In the data rows, 128 means zero.
Each row has a hidden score. How much does it go up from the first row of each pair to the second? 15 means little or no change, 30 a big rise and 0 a big fall. The score is a weighted sum of the row's numbers plus the product of two more (or one squared), each taken from its middle value.
[122 118 131 131 113 126 145 120 134 114 125 115 113 122 145 122 117 116
 116 134 133]
[164 147 146 139 168 159 151 153 149 167 150 160 165 167 141 145 144 171
 154 143 154] 12
[108 116 123 121 110  91 106  99 103 113 104 105 101 112  99 112 117 109
  97 113 104]
[106 125 104  74 110 102  93  98  86 111 115  99 107 121  95  99 118 112
  97 102 103] 12
[117 122 118 103 112  92 102 101  91 120 117  98 101 112  87  94 115 112
 103  95  92]
[108 118  89 129 110 103 137 100 126 126 114 105 102 114 120 120 134 109
 103 137 114] 19
[119 119 115 112 113 100 112 112 119 119 115 104 106 112 131 100 117 111
  93 130 112]
[108 124 133 132 111 105 138 101 143 112 107 103 110 116 140 114 104 108
  98 128  92] 14
[129 128 140 143 115 140 130 130 138 159 116 126 131 115 139 144 126 115
 130 147 149]
[100 125  83  68 111  95  87  97  79 115 105 100 103 114  73  85 120 109
  96  69  84] 17
[110 117 105 134 112 126 124 112 127 120 108 121 108 122 137 116 129 117
 102 132 130]
[120 120 126 148 110 123 146 125 138 113 134 115 133 116 122 112 123 117
 104 129 140] 11
[126 138 140 139 120 154 151 149 139 111 132 137 109 121 142 135 138 136
 150 145 124]
[142 125 145 134 150 148 144 147 143 140 132 154 170 138 135 134 130 125
 159 140 148] 16
[101 122  96  83 112  92  97 104  79 110 123  97 101 111  66  87 118 110
  97  74  83]
[127 127 133 137 123 133 136 127 129 112 123 135 116 118 145 143 118 114
 146 141 152] 15
[173 159 146 143 185 159 152 160 145 184 162 158 171 180 142 158 140 182
 157 145 154]
[125 133 135 137 121 116 140 114 137 114 110 122 132 124 130 128 139 115
 142 132 127] 19
[122 123  90  85 111  97  82 101  81 111 113 100 100 113  71  87 105 109
  99  78  93]
[111 118 117 117 109  94 107  96  96 108 125 102 100 107 119 106 128 107
  98  96 103] 18
[143 122 149 146 164 144 153 159 146 149 162 158 155 138 143 156 137 163
 158 148 154]
[169 170 149 144 186 159 151 161 146 170 177 156 167 187 144 161 144 178
 158 143 156] 23
[111 117 146 128 114 135 131 123 148 116 124 137 114 122 139 143 138 120
 129 135 129]
[105 124  96 130 115 104  87 109 108 114 109 105 113 115 112  94 136 114
 103 126 107] 21
[130 123 134 144 112 139 132 126 145 139 122 154 142 128 126 134 126 116
 153 144 145]
[105 120  81  72 105  93  85 101  83 109 110  94 101 111  71  94  94 109
  97  71  88] 19
[157 131 141 146 169 152 153 150 142 136 121 160 148 146 138 158 131 153
 156 141 146]
[144 119 147 144 124 146 140 146 146 155 149 156 153 141 142 147 136 166
 153 141 147] 12
[108 124  82 129 112  85 108 104  98 107 126 102 101 121  99 119 123 108
  99 123  92]
[143 126 121 139 117 147 149 141 133 112 125 130 125 121 129 124 136 127
 131 138 130] 4
[123 134 141 145 119 152 153 146 147 137 130 149 139 117 140 147 141 139
 151 133 147]
[ 98 121  79  79 112  97  84  99  85 113 120 100 109 112  70  87  82 109
 100  74  92] 18
[148 123 151 141 145 157 153 155 148 147 153 153 162 145 144 154 140 152
 155 142 140]
[135 118 150 144 143 136 149 149 150 134 132 162 147 129 139 155 129 132
 154 147 148] 18
[118 121 138 147 127 159 139 141 147 125 122 143 131 130 142 136 133 124
 148 144 136]
[157 119 146 144 140 165 146 164 144 165 129 160 157 140 145 153 145 157
 153 143 139] 19
[106 114 105  83 110  93  91 101  79 105 114  95 102 111  84  89 110 111
  98  86  85]
[119 121 138 139 122 104 118 110 121 117 130 104 115 127 132 117 131 112
 112 145 120] 20
[117 119 135 143 128 148 155 139 146 129 116 147 136 125 134 136 131 126
 159 145 144]
[169 149 148 146 187 149 152 158 144 169 149 158 159 146 146 156 142 173
 152 142 153] 13
[114 120 141 144 116 133 141 125 148 125 109 125 123 133 128 121 127 118
 118 143 143]
[142 128 140 144 160 155 150 157 147 136 136 153 157 135 147 156 139 168
 158 146 157] 15
[102 121 125 130 117 136 122 103 126 110 124 116 112 114 147 107 119 119
 120 126 134]
[146 119 134 148 116 130 137 154 146 135 117 157 130 122 138 137 130 110
 143 141 133] 24
[129 120 116 130 111 114 125 119 134 105 140 111 110 116 135 129 134 109
 110 147 113]
[166 142 149 145 186 157 151 161 146 178 162 160 174 171 146 154 142 176
 158 143 155] 9
[124 123 130 135 111 115 139  98 131 108 121 124 109 111 123 126 138 110
 114 143 125]
[153 141 148 140 173 146 150 163 148 171 142 160 161 163 144 149 137 159
 155 142 151] 18
[118 120 136 145 111 141 130 141 150 118 146 153 138 132 143 131 144 115
 127 141 136]
[127 118 144 141 121 148 142 127 139 120 124 135 121 114 136 146 133 124
 120 143 148] 10
[ 97 119  77  86 110  87  85  96  80 114 114  98 101 113  92  87 104 112
  99  76  84]
[155 134 141 144 150 150 152 160 145 135 121 163 150 135 147 158 139 154
 156 143 153] 13
[105 121 112  79 109  89  82 101  79 112 106  95  97 111  78  91 127 108
  96  78  88]
[125 121 137 144 114 118 126 142 129 130 124 131 121 138 143 141 139 121
 145 142 126] 22
[164 142 147 141 176 157 145 161 144 139 159 152 157 155 144 158 127 161
 158 139 147]
[119 133 137 146 111 138 136 106 129 112 114 117 111 114 134 127 122 110
 110 137 146] 9
[121 120 130 147 119 153 145 136 142 131 115 132 118 143 145 126 134 121
 145 142 132]
[118 118 125 121 116 110 123 110 116 118 120  99 109 126 132 107 134 111
  98 120 105] 18
[115 117 150 142 135 152 148 152 148 115 133 157 125 137 145 150 135 140
 139 151 146]
[147 144 151 145 126 158 149 148 151 127 139 139 165 136 135 149 128 137
 158 146 134] 13
[118 124 139 142 117  96 149 109 127 118 148 111 103 119 122 135 127 116
 138 142 132]
[128 123 144 136 124 131 144 146 134 125 113 127 137 113 146 138 128 146
 146 148 137] 10
[103 118  86  84 117  92  80 100  77 110 110 104  97 111  80  90  89 107
  98  82  85]
[115 121 140 145 122 116 140 118 127 118 124 105 102 126 137 127 131 112
 109 139 121] 18
[102 122 102  97 106 107  91 107 108 107 110  98  97 114 107 103 119 109
  96  75  94]
[121 117 142 135 116 137 113 110 127 116 134 111 112 116 133 122 117 105
 124 133 142] 16
[118 121 112 112 109  94 118 104 112 109 114  99 104 113 135  97 122 112
  97 114 102]
[159 154 137 143 179 158 150 161 145 171 129 159 157 155 146 156 140 169
 154 145 155] 10
[103 124 131 135 111  98 126 115 119 121 118 117 100 117 137 140 136 110
 112 135 133]
[106 125 125 147 110 112 109 114 136 118 115 108 108 128 145 121 122 106
  97 134 106] 17
[112 119 122 149 128 148 141 144 145 132 120 130 116 116 130 142 108 123
 136 136 139]
[100 119  83  84 109  89  85  99  88 108 111 101 103 116  69  82 109 110
  95  70  90] 15
[102 120 101 104 107  88  83 101  87 107 127  99 103 114 100 106 111 111
 100 108  86]
[111 131 131 144 112  89 102 102  99 121 110  97 106 113 125 106 133 111
 101 145 108] 17
[171 123 147 145 153 152 152 160 151 146 132 156 173 156 145 159 146 179
 160 144 158]
[119 137 133 148 122 154 135 127 145 124 138 131 118 119 141 152 142 129
 135 145 148] 18
[171 150 143 147 182 157 149 158 147 168 164 156 171 171 140 157 138 181
 159 141 154]
[103 122  97  73 109  96  84 101  79 112 116  95  99 113  79  97 109 108
  99  85  86] 18
[111 118 116 120 112 109 102 100 137 124 116  96 112 114 119  94 131 111
  95 128 111]
[171 127 146 145 159 157 152 157 147 156 146 157 156 152 144 152 135 165
 150 141 152] 6
[108 121  91  70 111  92  87 103  71 109 119  99 102 111  71  87  97 107
  97  67  90]
[134 121 137 147 118 156 136 146 130 138 133 158 146 141 146 142 140 127
 150 146 152] 13
[156 145 149 141 168 158 153 159 142 154 150 161 174 147 135 150 137 171
 158 142 150]
[163 137 143 134 176 158 150 161 149 170 162 161 169 142 144 150 140 172
 151 142 155] 17
[143 120 122 144 106 118 137 116 138 111 131 114 140 121 147 152 131 107
 122 143 134]
[115 127 120 141 113 120 114 111 137 112 125 110 107 115 127 138 114 114
 113 126 112] 16
[111 123 111 146 114 115 117 112 116 132 128 126 126 113 133 123 137 116
 129 138 121]
[119 122 132 140 114 117 134 139 141 121 110 114 113 114 146 129 135 118
 138 130 121] 24
[165 137 141 146 154 152 138 159 148 140 130 159 162 144 143 157 136 166
 157 143 158]
[162 130 150 140 186 153 151 161 147 165 130 160 160 146 144 162 135 171
 154 140 152] 19
[106 121  86  67 111  98  83  98  78 110 115  98 101 111  77  86  87 109
  96  73  86]
[135 133 149 145 128 106 144 141 141 131 124 138 122 130 141 124 142 110
 125 144 135] 24
[123 130 145 146 108 109 131 114 128 111 114 119 126 117 134 119 118 107
 131 129 134]
[103 127 133 132 121 121 135 127 137 116 124 126 122 129 146 130 134 109
 108 145 126] 22
[120 118 138 131 109 122 113 114 134 114 124 106 100 111 129 126 124 113
 110 140 128]
[112 124 129 122 108 111 145 105 109 112 116 110 115 113 142 115 115 109
  97 136 118] 9
[165 135 149 140 168 156 153 163 145 162 147 160 158 134 147 153 144 177
 159 145 153]
[151 121 147 146 126 137 144 145 145 131 140 140 152 113 141 131 140 145
 158 142 146] 16
[134 123 129 140 121 138 114  99 136 116 123 112 131 116 143 134 136 113
 106 143 136]
[152 140 142 145 155 157 151 153 145 146 136 157 161 149 146 155 135 173
 158 145 157] 8
[102 119 124 113 115  95 111 112 102 126 112 100 100 113 113  90 112 108
 105 136 122]
[131 137 149 145 119 147 146 148 145 128 117 141 150 137 135 143 135 131
 151 142 153] 9
[104 118  96  94 116 101 103  97  88 110 116  96  99 114  85 101 109 111
  95  91  92]
[100 116 131 111 112 100 100 107  93 111 122  98 102 119 110 101 120 108
 101  91  92] 18
[100 124 110 115 114  96 101 101 124 107 120 101  98 122  98  86 129 111
 107  81  88]
[109 123 144 133 123 141 131 115 140 110 112 122 139 118 143 134 139 124
 135 147 124] 14
[117 128 135 138 113 135 114 108 137 114 120  99 116 109 126 128 108 110
 117 137 134]
[163 139 135 143 166 152 149 164 143 155 129 160 164 158 145 158 128 162
 152 141 151] 12
[143 135 140 145 134 147 144 158 150 144 151 152 137 127 144 151 141 147
 150 140 136]
[162 128 142 150 171 159 152 160 150 153 142 157 166 150 144 151 145 169
 155 141 153] 15
[105 119 100  78 115  92  92  95  77 108 114  98 104 118  70  88 113 109
  98  66  88]
[117 119 130 140 131 152 148 131 137 122 120 143 135 127 133 123 130 126
 136 146 154] 14
[124 136 142 142 118 145 148 154 143 119 129 141 122 145 141 154 142 147
 153 141 145]
[106 127 120 130 119 104 124 126 141 129 112 110 126 123 140 125 131 123
 129 137 140] 23
[108 115 134  87 110 108 103 110  83 109 120 102 101 122 111  85 129 108
 100 103 101]
[133 152 129 146 127 152 144 143 146 137 137 149 152 119 142 151 134 135
 147 141 119] 11
[112 121 125 107 113  95  96  96  88 109 118 103 100 117  96 102 110 107
 100 117  88]
[132 124 125 136 107 146 134 116 123 117 131 133 129 121 134 123 132 103
 130 146 133] 15
[111 117  91  86 114  91  87 101  87 112 114  97 103 114  83  87 111 109
  95  94  87]
[148 143 140 143 159 152 150 156 140 136 139 159 158 139 145 141 129 160
 149 142 142] 7
[151 136 142 141 171 149 144 159 149 158 162 157 158 151 148 149 142 167
 146 145 140]
[118 130 137 146 110 140 133 149 146 116 117 153 127 128 144 138 141 120
 136 147 138] 15
[122 119 125 131 109 129 136 113 119 115 109 118 135 110 142 144 125 106
 115 122 131]
[148 135 124 140 162 146 149 154 145 146 124 153 155 144 146 159 136 173
 159 139 146] 20
[134 120 139 147 113 136 149 136 145 129 130 128 134 116 143 159 134 113
 159 145 148]
[127 125 147 131 111 126 132 138 148 118 143 151 121 128 144 120 133 123
 130 136 127] 11
[167 146 133 143 144 158 144 164 142 146 138 159 147 133 141 147 132 148
 156 143 153]
[167 159 147 145 184 161 149 159 146 177 163 157 170 191 143 159 142 178
 156 143 153] 23
[117 130 136 146 114 143 136 150 143 120 135 157 143 116 147 141 129 132
 138 142 146]
[144 132 139 142 138 153 150 160 148 134 158 162 156 142 143 149 141 139
 148 145 147] 18
[115 131 138 140 123 159 142 155 144 109 127 130 135 129 125 142 135 120
 138 145 148]
[110 120 131 126 111 100  96 103  97 115 110 102 107 112 104  91 100 107
  94 112 127] 8
[149 129 145 146 166 155 154 159 145 134 141 151 161 147 147 147 143 170
 159 142 151]
[152 125 148 151 166 157 153 156 147 128 131 152 145 150 144 160 144 139
 156 140 151] 18
[115 126 148 146 135 144 157 147 145 139 113 134 158 141 142 136 138 125
 135 145 143]
[123 122 148 145 111 156 144 122 140 124 136 127 140 118 136 142 134 111
 135 144 132] 16
[111 118 140 141 110 134 123 104 113 109 112 126 113 115 124 116 142 120
 106 135 130]
[141 130 152 145 134 146 150 149 149 138 127 159 145 124 145 151 132 147
 155 140 135] 20
[132 133 148 144 150 145 150 161 141 149 182 155 152 145 142 157 138 171
 157 145 148]
[144 126 125 144 110 138 122 116 147 114 112 149 122 129 136 137 130 109
 146 144 138] 9
[152 144 146 146 146 152 145 161 146 149 146 152 164 164 147 159 142 172
 158 143 154]
[119 121 125 129 112 105 128 110 121 114 112  98 102 119 126 122 127 115
 109 133 140] 20
[107 124  98 112 111 107  97  98  98 113 134  90 108 109 119 102 130 111
  97 106  98]
[107 123  80  76 114  89  87  95  81 105 116 100 101 116  71  84  89 105
  96  70  83] 5
[130 132 136 136 111 130 152 157 144 135 124 130 131 123 147 149 142 129
 150 140 146]
[162 131 138 145 176 159 149 147 147 151 158 158 168 140 143 152 139 149
 154 146 152] 14
[105 122  85  84 115  89  81  97  80 118 113 100 110 121  99  97 113 110
  98  82  84]
[116 137 123 142 111 133 143 118 137 120 122 126 130 126 133 140 139 112
 131 132 126] 13
[143 131 150 144 148 147 149 150 145 149 125 153 145 143 144 143 134 165
 149 140 151]
[121 135 142 144 124 139 143 148 146 126 144 146 129 127 149 143 143 131
 149 142 154] 19
[126 117 149 143 115 143 147 137 148 123 142 146 128 121 134 137 137 123
 151 145 158]
[127 126 132 145 129 136 151 123 149 116 138 109 134 125 130 117 133 104
 111 135 144] 26
[104 119  85  88 113 102  81 105  81 109 108  94 102 110  76  91  71 106
  99  76 103]
[102 127 107  89 113  90  93  97  96 111 113 100 104 113  91  86 107 106
 101  97  86] 19
[136 120 129 142 140 138 145 161 149 127 138 137 125 130 143 125 128 117
 146 141 138]
[103 119  79  84 112  98  88 105  88 103 114  96 106 118  65  87  96 107
  99  82  86] 10
[112 122 121  93 112  97  92 102 109 109 114  95 103 111  85  95 104 109
  94 103 100]
[119 122 141 143 119 120 108  98 146 121 111 112 131 124 144 119 133 117
 112 136 107] 19
[102 121 133 125 109 115 111 111 125 115 124 124 112 123 145 115 139 112
 110 136 128]
[105 121  90  92 112  94  99  98  84 119 113  98  98 115  82 101 106 113
  98 116  96] 12
[148 137 140 146 154 157 150 152 146 147 139 159 147 151 136 153 140 162
 151 142 144]
[102 121 126 138 117 140 139 120 137 117 119 122 134 125 134 137 123 113
 135 142 131] 25
[148 156 146 146 180 159 154 160 149 172 177 147 168 131 141 158 147 160
 156 145 150]
[105 120 133 139 112 121 140 117 138 114 121 113 124 113 138 120 146 118
 112 141 106] 5
[107 119 104  72 110  90  83 101  79 113 107  98 104 117  73  89 109 114
 101  68  89]
[157 156 138 147 180 156 152 160 151 164 176 158 171 171 147 156 145 176
 155 142 151] 22
[143 136 138 144 141 149 153 148 139 124 140 138 149 128 145 159 143 150
 158 144 155]
[169 153 149 144 170 157 151 165 143 170 167 163 159 180 142 155 136 178
 158 146 153] 9
[142 122 108 133 124 105 125 115 125 111 116 102 112 122 135 133 126 110
 103 126 126]
[132 128 135 134 117 134 122 131 141 142 116 130 124 123 139 128 136 113
 134 134 154] 10
[103 124 124 111 109  94  95 103 134 115 127 107  99 128 112 126 139 116
 100 129 106]
[146 118 125 137 124 149 147 134 137 146 124 150 132 140 142 141 141 130
 144 136 142] 3
[134 127 131 145 117 141 134 130 144 117 121 153 123 133 145 128 135 118
 126 149 129]
[107 123  94  90 112  87  86 100  82 112 111  94 101 112  89  87  93 110
  99  66  80] 20
[146 132 148 147 112 141 154 148 147 143 135 139 123 141 146 141 142 122
 155 145 153]
[170 156 146 143 183 159 153 160 147 141 159 159 162 145 144 148 141 180
 156 143 154] 14
[117 125 107 127 115 124 121  99 111 120 131 116 101 122 114 116 144 109
 105 135 107]
[106 119  96 117 107 117 101 103 102 118 111  96  98 114 108  93 119 109
 101  92  93] 13
[104 120  68  67 113  94  90 100  84 115 109  96 103 113  69  89  94 111
  94  69  85]
[105 129 106  77 111 102 118 102 119 109 110 100 105 136 115  99 122 110
 107 113 118] 26
[144 135 122 147 142 147 149 161 150 142 144 144 134 144 140 148 134 140
 156 141 148]
[173 128 138 144 166 154 150 157 148 157 184 150 168 161 143 155 147 180
 159 144 150] 15
[124 121 135 141 128 143 144 135 147 126 137 145 151 117 136 157 123 128
 143 143 145]
[105 118  84  73 115  89  86 101  87 107 108  99 102 114  88  85 115 111
  97  76  87] 19
[120 121 132 143 110 114 140 110 143 133 116 120 138 130 131 137 126 119
 131 133 144]
[106 119  98  70 111  91  81 100  79 112 115 100  99 111  74  84  81 105
  99  71  84] 13
[110 124 127 114 112  97 120 102 103 109 108 100 102 122 123 107 118 111
  98 128 107]
[170 158 152 144 180 160 150 161 142 180 177 157 161 174 145 148 133 180
 155 142 154] 13
[111 119 109 124 113  92  99  93  80 112 120 100 103 114  94 105  95 112
 101  76  91]
[161 151 147 142 181 160 151 162 144 173 158 155 172 163 149 155 144 182
 154 141 157] 15
[103 125 142 133 114 107 114  96 117 114 127 105 110 116 144 117 120 118
 103 130 140]
[101 123  94  64 115  90  81  97  81 109 105  98 102 110  70  93  73 112
  94  67  87] 9
[117 129 147 145 162 144 146 159 146 147 150 146 160 136 146 156 131 160
 153 147 152]
[117 128  85  79 109  90  92 100  83 111 125  97  99 114  78  95 109 113
  97  68  89] 8
[114 132 138 142 116 127 134 149 147 139 124 126 128 129 140 138 119 106
 137 141 126]
[119 140 146 145 117 146 150 123 149 121 124 132 134 145 145 139 129 131
 151 134 149] 11
[112 127 126 146 110 118 132 111 131 110 107 109 106 113 128 111 132 108
 108 141 112]
[123 116 139 127 123 125 137 124 149 119 119 134 123 131 128 151 110 111
 133 143 151] 15
[ 95 122 109  94 110  99  95 100  87 116 117  98 102 120  94  87  97 116
  96  85  94]
[101 122 101  88 114 104  84 103  76 112 115  96 100 112  84  89 108 106
  98  72  86] 17
[153 152 141 142 186 159 151 163 147 171 152 155 162 164 145 156 142 179
 160 146 154]
[110 123 151 137 119 137 134 129 137 129 127 113 128 113 140 134 142 119
 126 139 128] 17
[103 119  70  68 114  92  85 101  77 109 114  99 101 116  73  86  78 108
  95  69  85]
[109 118 135 134 114 141 133 134 128 134 113 128 105 122 142 118 133 116
 119 142 136] 16
[124 134 141 141 135 137 147 123 143 135 144 152 113 128 137 131 130 125
 144 141 144]
[133 130 137 143 125 144 152 159 149 155 133 148 151 129 145 138 133 136
 152 134 140] 14
[ 99 123 133 128 113 114 111  98 124 125 110 112 108 121 112  99 115 110
 102 107 114]
[120 117 129 126 136 123 153 155 141 121 144 139 128 133 132 133 145 121
 152 143 143] 27
[148 129 147 144 173 150 151 160 147 170 163 159 174 143 144 157 131 182
 160 141 151]
[105 119 131  98 123 116 126 120 128 121 108 105 125 117 120 104 115 106
  98 146 114] 21
[101 126 107 100 117 104  92  99  85 130 121 101 104 110  99  88 130 101
  99  79  90]
[122 124 148 142 125 123 153 118 132 114 130 134 115 125 125 136 132 110
 143 144 134] 15
[107 122 134 146 114 122 132 136 146 122 112 146 126 111 138 138 132 104
 121 137 145]
[125 121 134 137 108 127 123 112 129 111 117 115 117 134 136 107 136 111
 113 134 128] 11
[108 122 123  98 122  95 104 101  95 107 117 105 104 116 100 109 111 111
  98 104 110]
[133 126 147 141 157 155 146 147 139 142 129 155 137 160 141 158 135 153
 149 141 146] 14
[172 148 147 147 180 142 152 159 147 160 140 155 164 158 145 156 135 181
 154 144 151]
[ 99 118  92  87 111  91  85  97  88 107 119  95 103 115  77  95 106 106
  96  78  93] 18
[142 120 117 143 118 132 145 139 143 140 131 141 132 120 139 150 147 123
 145 136 145]
[149 123 130 144 131 142 133 120 147 148 122 123 144 133 143 129 137 129
 155 148 149] 15
[122 130 132 144 111 126 143 130 140 109 128 137 135 117 134 139 131 114
 138 143 129]
[100 120  95 107 114  97  83 100  87 111 111 101  99 111  96  96  89 111
  95  82  92] 17
[123 119 100 135 113 114 131 107 120 112 103 120 109 111 137 114 133 109
 100 133 125]
[110 122 135 138 109 136 129 115 140 116 140 117 116 124 145 135 141 107
 128 143 137] 29
[126 129 144 148 129 147 150 145 147 138 127 154 160 134 143 158 134 134
 146 139 153]
[175 122 146 131 164 142 152 160 148 171 152 159 155 152 145 160 144 177
 156 149 151] 21
[134 132 134 136 117 142 147 146 148 142 126 139 132 129 128 130 119 122
 144 143 147]
[103 121 100  78 108  90  84 103  82 105 118 101 110 119  77  96  90 111
  98  86  93] 18
[122 118 138 145 119 144 143 163 144 126 146 125 160 130 145 141 141 121
 150 140 145]
[117 134 123 147 128 148 145 142 144 129 136 134 152 118 140 148 125 125
 143 146 148] 12
[120 128 131 143 109 111 111 120 114 130 132 120 113 113 139 120 134 109
 115 143 116]
[157 162 126 141 148 141 152 160 140 140 134 160 169 160 142 146 136 170
 161 140 146] 7
[106 126  86  66 112  93  89  99  78 106 109  98 101 117  73  92  83 109
  96  71  93]
[123 126 124 135 118 107 125 114 116 118 130 113 131 113 138 113 134 110
 116 114 110] 20
[130 129 135 136 113 125 143 116 138 139 130 134 119 119 148 153 136 113
 132 147 128]
[163 143 145 144 114 151 141 155 145 130 150 158 146 129 144 141 144 137
 148 145 140] 7
[118 118 122 125 119 102 109 103 100 110 103 106 113 123 108 103 116 110
 105  99 115]
[149 155 146 139 130 133 150 162 146 122 144 161 133 124 142 150 134 151
 143 144 150] 8
[132 126 129 145 123 136 137 132 141 125 121 129 128 137 140 120 118 117
 142 133 136]
[158 136 124 135 132 150 149 130 145 142 130 159 143 124 146 141 138 124
 156 145 135] 10
[169 147 143 144 176 158 150 161 147 169 153 160 176 161 140 155 140 179
 157 144 153]
[102 118 102 107 109  93  85 102  93 112 117  99 105 112  82  87 118 110
  95  97  89] 23
[109 119 136 148 107 136 133 102 139 113 127 108 112 116 137 100 110 111
 105 131 130]
[150 152 145 142 178 161 154 163 145 169 150 159 169 171 141 155 132 174
 157 145 154] 16
[145 127 134 134 116 116 136 116 140 108 132 150 116 122 139 124 139 109
 145 145 124]
[154 144 147 143 167 151 150 161 146 140 120 156 149 155 144 148 131 179
 156 145 139] 18
[112 117 150 110 110 117 120 112 126 112 110  98 104 129 134 113 131 118
 117 129 129]
[178 149 145 138 187 160 150 160 148 163 128 157 159 156 146 147 143 180
 157 139 155] 8
[103 123  71  70 113  86  85  94  78 103 105  95 101 112  75  89  90 105
 100  70  88]
[126 133 123 137 115  99 102 107 120 112 122 109 104 112 109 114 140 116
 104 121  89] 22
[132 120 144 138 139 130 152 152 147 125 119 148 123 132 140 149 134 127
 152 140 147]
[118 120 134 145 116 126 141 115 141 113 126 113 125 128 146 121 143 111
 104 127 144] 11
[158 134 146 146 151 146 156 161 145 142 142 152 156 117 144 157 145 155
 147 138 139]
[147 122 135 146 143 144 144 155 146 124 114 152 133 125 143 147 133 135
 156 137 154] 21
[125 118 148 145 112 126 131 106 147 120 130 110 108 132 137 111 134 109
 129 148 133]
[130 116 150 123 132 159 141 147 138 137 133 137 147 121 143 132 140 128
 151 147 151] 13
[101 121 117 118 114  92  99 101  83 110 116  98 100 120 110 112 112 112
 105 105  86]
[122 121 124 130 108  95 135 117 132 115 105 109 119 122 122 120 120 107
 116 140 108] 18
[113 120 129 103 110 104  87 102  88 107 109 102 100 113  83  98 115 106
  92  84  89]
[171 143 143 145 143 161 151 155 148 168 133 154 168 157 143 157 141 162
 158 147 158] 8
[141 116 149 144 135 160 155 154 147 162 130 149 136 139 147 154 145 153
 155 142 152]
[114 115 121  90 109  96  91 100  97 110 114  97 111 112 115 101  98 111
 106  84  89] 16
[105 117 121  81 112  91  84  98  91 116 107 107 101 113  83  93 110 110
  96  84  98]
[122 124 117 116 119 118 110 114 143 135 107  96 122 126 116 118 135 107
 121 145 119] 24
[127 134 128 140 107 105 131 122 138 123 129 118 120 108 143 150 139 122
 128 137 137]
[137 121 148 145 150 159 154 144 143 130 138 163 150 139 146 156 137 137
 153 146 152] 10
[127 118 113 131 114 147 133 132 149 117 112 114 114 128 142 124 143 109
 132 147 126]
[108 137 132 131 120 115 123 122 127 123 107 106 106 118 136 123 120 110
 129 136 121] 14
[146 119 140 142 148 162 152 149 147 143 130 163 169 121 143 160 140 156
 157 138 154]
[125 121 146 131 110 131 144 149 146 126 143 153 135 146 133 143 141 127
 150 145 150] 21
[111 128 120 138 112 120 115 106 143 113 123 104 130 116 135 104 135 111
 111 134 118]
[150 132 131 142 136 140 147 145 146 123 129 157 141 121 145 150 145 111
 151 142 138] 9
[123 136 147 144 135 149 142 162 147 132 124 156 147 148 145 160 141 160
 152 142 155]
[130 123 139 140 127 153 146 148 139 139 141 150 146 119 142 138 141 139
 146 139 148] 11
[128 122 150 136 117 122 142 134 148 141 136 136 132 141 137 157 140 115
 139 145 151]
[127 123 148 142 123 146 145 147 148 145 133 142 128 132 147 148 144 128
 146 147 151] 13
[110 129 123 111 112 100 105 105  94 112 107 100 105 116 142 104 117 111
 104 138 102]
[160 126 140 144 147 141 152 147 143 143 138 162 165 122 146 161 129 162
 155 143 152] 8
[129 122 126 120 109 122 117 100 133 118 107 108 112 113 129 138 131 110
 107 141 100]
[181 156 147 143 186 160 151 161 147 175 164 155 172 192 147 146 142 178
 155 141 156] 13
[148 122 140 143 129 155 145 149 141 133 132 149 152 144 135 147 126 164
 146 143 154]
[171 149 149 144 186 160 151 159 145 177 161 158 168 163 147 143 142 177
 158 142 155] 19
[127 127 127 130 114 113 106 115 132 114 123 111 104 110 139 114 130 122
 111 145 153]
[136 122 138 146 126 128 142 120 139 117 122 128 139 117 140 134 132 122
 137 136 127] 13
[105 125  89  68 113  97  87 101  76 109 111 100 101 114  69  87  85 110
  98  76  93]
[149 125 139 146 123 152 152 150 148 132 140 144 148 130 145 146 137 143
 154 143 144] 15
[142 139 136 128 115 139 144 137 149 119 126 159 147 113 146 148 127 127
 147 140 153]
[104 117 133  94 110 104  90  99  91 110 113  96 104 109  94 103 111 106
  98  91  92] 23
